Each path below is one point turned by a fixed rotation once a step. After each direction that follows a path, write how fast that rotation turns it, in deg/step (0 if it stays still).
Each turn is a multiple of 5 degrees from 10 to 175, or 0.
Each row of a path follows its step; steps can be skipped.

step 0: [  1.3  -8.1  -5.2  -5.7   5.4  -2.3   2.2  -1.6  -3.9  -3.8  -6.1 -14.7
  -5.2  18.7   1.9  -8.5  -5.5   3.7 -23.8   3.5  15.2 -12.2  15.9  -2.2
  12.2  18.3   5.8  26.6   9.9 -15.4  18.6 -14.5]
step 1: [ -9.8  -3.4 -13.0   2.3  11.6  14.9  -1.0  -1.4   1.5  -7.7 -26.4   3.7
  -4.7   4.2  20.2  -1.9  12.3  15.8 -16.4  -2.7 -14.6 -18.0   2.2  13.5
  10.4  -2.0  16.4  12.6   9.6 -17.1  -1.9  -5.7]
step 2: [ 16.7 -12.0   1.7   8.0   3.9  12.3 -13.1   0.0  -2.0   5.8 -10.2  -6.2
   5.5  16.3  -5.0  -8.1  14.4   9.9  -2.5   3.6  -4.3 -17.3   2.1  27.7
  -3.6  21.3  -9.6  23.1   0.3 -14.7  -5.3  -5.2]
step 3: [-14.3   4.2   3.0  -0.2   0.1  18.2  14.2   4.0  -2.3 -11.1   7.5   0.5
   8.9   8.3  12.6  -9.8   2.1  15.2 -16.0  -0.3  14.1 -25.7  23.4  12.7
   5.9  14.7  -3.2  17.6  -7.3  -8.8   6.8  -4.7]
step 4: [  4.1   9.5  -7.2 -14.1  14.0  21.7  -2.2 -16.9  -5.6  -0.1  -7.6  11.2
 -10.7  -0.1  15.7   1.0  -1.0   0.9 -15.4   3.7  -4.1  -1.9  12.8  12.9
  -7.1  10.9   6.0  29.5   9.1 -21.3  -9.2  -3.7]
step 5: [ 13.1   3.9   6.3   3.0   6.6  11.5  -5.7   2.1  -7.5  11.0 -11.0   9.4
 -13.8  13.0   7.5   5.5  16.7  23.0 -17.6 -14.6   1.4 -10.5  13.6  25.9
  -3.3   5.8 -14.1   6.3   1.7  -1.6  14.4 -12.4]
step 6: [ -9.8  -5.6 -14.5   3.9  -1.3  23.5   6.2  -0.4  -7.2   2.4  -8.6  12.4
  -2.6  16.5  -3.8   3.7   8.6   8.6   4.1  -4.9   5.0 -17.6  27.0  -2.8
 -12.4  10.7  -7.2  18.3 -13.7 -20.6  10.7   7.3]
step 7: [ 22.7  12.6  -0.6 -14.3   6.8  19.6   1.7   4.5  10.4  -8.0   4.1  19.9
   6.1  13.0  14.6   5.0  13.8  13.6 -11.4  -8.0   3.1 -10.5   5.5  -4.5
 -14.7   6.0  11.6  24.8  -1.0  -6.3  -3.9  -4.2]
step 8: [  9.6   4.0 -10.7 -17.3  -1.2   3.7  -1.5  -9.0   5.7  -1.8 -13.1  14.3
 -14.2  26.0  -0.6   7.7  -4.5  12.7 -14.0   5.6   2.3  -5.9  13.4  15.4
   1.5  -4.4 -18.0  22.6 -15.1   4.5  11.9 -11.9]
step 9: [ -0.9  -6.3 -11.8  -6.8  -5.0   1.1  -1.2  -3.5 -15.0  -5.4 -13.0  17.1
  -3.0  13.7   7.6   4.7   3.6  10.6   8.8 -25.2  -5.7 -21.6  18.2  -9.0
  -1.3  10.7   6.1  19.9   2.7  -3.3  12.8 -21.3]
Directions:
[-1.2  0.0 -1.2  2.3 -4.7  3.5  2.4  7.4 -2.3 -2.4  4.6 -5.8  9.0  2.7
 -3.5  1.9  4.5 -4.4  5.2 -6.2 -2.5 -1.0  4.4 -1.1 -2.7  5.9 -5.4 -0.8
 -1.1 -1.8 -2.7  0.8] => 100
[-1.2 -0.2  4.0 11.8 -1.7 -6.1  1.1 -2.9 -5.0 -1.6 -0.1  1.7 -3.6  6.2
  2.5 -1.8 -1.7  2.1  5.5  4.3  6.2 -2.2  1.3 -3.2  0.1  3.8 -6.8  0.7
 -1.8  1.8  1.2 -3.4] => 120
[-6.2 -1.9 -2.2  3.2 -0.3  6.5  3.2  5.6  7.3 -3.5 -3.1 -2.0 -0.6 -2.2
 -0.2  4.4 -3.2  1.8 -5.5  3.3  3.0  1.7  4.0  0.2  4.8 -5.7 -8.1 -2.7
 -2.0  3.3  2.7 -3.5] => 145
[ -1.5   5.3   2.6 -10.2  -3.9   0.2   0.1  -4.8   1.1  -4.7   7.0   1.8
   4.0  -0.4   1.9  -3.9  -7.4  -1.5   2.5   2.7   0.0  -1.2   1.1   3.7
   1.0   0.0  -5.5   3.5   1.2   4.2  -3.3  -6.3] => 80
[ -2.9   0.3 -12.2  -3.1  -5.1  -3.5   5.0  -4.4  -1.5   4.7   5.2  -1.4
  -0.3  -0.6  -1.7   2.2  -0.1   4.0  -0.2   0.6   5.6  -7.0   1.2   1.7
   4.1   2.8   1.1  -4.9   1.1   0.0   3.9   3.7] => 130

step 0: [-11.3   1.7  -8.6  13.3  24.3  22.5  -1.9   8.1 -12.3  -6.9   2.1 -18.4
   0.2  -2.7  12.3 -18.5  -0.6  13.2   1.8  -5.6   4.8 -17.9  10.5  -5.3
   0.0  13.9   1.9   2.1   5.8 -14.8   7.7  -5.8]
step 1: [ -0.5   7.3  -3.3  -6.0  14.3   8.2   0.8   5.0  -0.8 -14.1  -4.5 -21.9
   0.3 -15.5  -4.2 -15.5   3.4   6.3  -5.2 -20.2  -9.4   0.8   8.4  -8.2
   5.2  15.2  13.1   3.7 -21.7  -8.4   6.3  23.1]
step 2: [  8.0 -23.6  -3.4 -14.0  16.1  -0.7   3.9  -7.0  -7.0  -5.9  -9.4  -4.3
  -4.3  -9.0  -2.4  -3.5   7.6 -13.6  -5.1  -6.4  12.7   3.4   2.2   0.2
  14.6   2.3  12.9  15.6 -35.1  -6.8   1.3  -0.2]
step 3: [ -9.8 -21.5   1.4   8.2  29.3   9.4   4.1  -2.3 -12.6   7.0  -0.3  -6.9
  -1.2  17.9 -11.8  -9.0   2.9  -0.9   0.2   1.2  16.0  -9.7 -11.6   3.8
 -10.2  -4.2  -0.7  11.9 -19.5  -9.3 -12.6  -7.0]
step 4: [-18.7  -0.2  -3.0  -1.3  23.9   6.2  -9.2  10.0  -0.3  -1.7   8.7 -10.4
  -8.9   2.7 -17.7 -25.1  -8.2  14.4  -9.9   4.0  -8.7 -15.2   9.1   3.2
  -2.9 -15.8 -11.2   5.9  -8.4 -11.1  -0.3   9.9]
step 5: [ -6.9   6.8  -6.2 -12.9   6.6  -3.2 -17.3  -2.6 -12.3 -13.8  -1.6 -10.8
  -5.1   3.2   2.0 -26.6   1.5  -2.4  -8.8   4.2 -15.4  -4.0   8.2 -12.1
  29.9   3.5  -0.9   8.0 -11.8 -16.7   2.6  -3.9]
step 6: [  3.2  -1.6  13.0  14.7   3.0 -11.3  -4.7  -8.6  -6.2  -4.3  -5.0 -13.3
   7.3  -0.8   2.5 -19.3  17.8  -7.1  -3.4  -4.5  -7.4   3.6 -21.7  -1.6
  12.5   4.4  13.1  15.4 -22.4 -20.6  -9.4  -2.6]
step 7: [ -6.1 -17.0   7.9  11.6  15.0  -8.6   1.1 -12.2   3.1   2.1  -4.3   8.5
 -12.4 -23.9  -6.3 -26.6   3.6   4.0  -0.9   6.2   2.1   3.0 -10.2  15.3
 -15.0  -5.7   2.2  15.8 -13.9 -11.8  -6.0  -3.6]
step 8: [-17.7  -7.9   1.2  -0.6  13.6   4.3   7.0 -13.7  -1.6   3.3  -3.3   4.9
 -25.0   6.8  -8.0 -33.9 -17.0   0.1  -7.5  10.6  -3.8   5.8   5.6 -15.2
  -6.0   9.6  -8.8   6.5  -0.4  -0.7  -8.2  -6.2]
step 9: [  1.3  10.5   5.1  12.6  -2.6  -4.0   9.5   8.0   8.1   8.2   8.5  -0.7
  -5.3  13.1  -4.2 -22.4 -14.0  -3.3 -24.5   2.3 -12.0  -6.3   4.0 -22.0
  18.6   4.8  -2.1  14.7 -14.1  -9.1  -9.3   2.8]
Directions:
[-0.6  4.3 -2.8 -1.8 -3.9 -6.7  3.2 -0.6  1.3 -5.0 -3.9 -0.2  4.0  2.1
 -2.0 -4.3 -5.3 -4.1 -1.9 -7.0  0.6 -9.6  1.4 -4.9 -0.8 -0.3  2.4 -3.7
  2.5 -5.4  5.8  0.2] => 85
[-4.8 -3.5 -0.1 -6.1 -3.1 -4.5  0.2  3.4 -1.5 -4.1  2.7  0.3 -3.0 -1.2
 -3.4  0.1  0.3  5.5  3.0 -6.5 -3.4  1.0  0.9 -7.5  4.5  2.2  1.4  8.0
  3.6  7.6 -3.4  1.0] => 100
[ 1.3  1.8  1.7  5.5 -5.2 -0.9  1.6  3.1  8.5  0.4 -3.4  3.6 -3.4 -5.0
  6.5  0.0 -4.5 -3.0 -2.2  5.6 -1.0  1.6 -0.2 -7.2 -3.9  3.9 -0.6  3.9
  5.3 -1.8 -5.8 -2.3] => 25
[ -6.6  -0.8   5.9  -2.5   2.5   1.5   5.1  -0.8  -2.0   1.0   3.6  -3.3
  -1.8   2.6   0.0   1.0 -12.2   0.6  -1.3   3.4   2.3  -0.5  -1.6   0.0
  -5.2  -6.8  -1.0   2.3   1.0   3.9   3.6  -7.1] => 80
[ 3.0 -3.3  3.0 -1.5 -1.3 -3.8  0.1  3.7  8.7  0.2  3.8  2.5 -2.1 -8.3
 -1.0  0.5  0.2  2.0 -5.8 -1.0 -0.6 -2.1  6.2  7.1  2.5 -7.9 -0.5  3.4
 -1.6 -1.0  5.6  3.0] => 135
[ 2.3  3.0  2.2  5.6  1.3  0.2  2.3 -4.1 -1.1 -2.0  6.2  2.3  5.4  1.6
  4.8  0.6 -0.9 -1.4  6.9 -5.6 -1.5 -6.9  5.0  5.2 -2.3 -0.2 -3.0  8.1
 -1.1  0.1 -6.9 -0.9] => 110
[-1.3 -9.6 -4.4  7.8  0.5 -5.2  0.5  3.5 -1.9  2.1 -1.7  0.7 -1.3 -1.0
 -1.5  0.0  4.8  5.8  4.4  0.4  3.0 -5.6 -3.5  1.6 -6.4 -4.1  4.2 -1.1
  4.7 -2.0 -0.7 -4.9] => 95
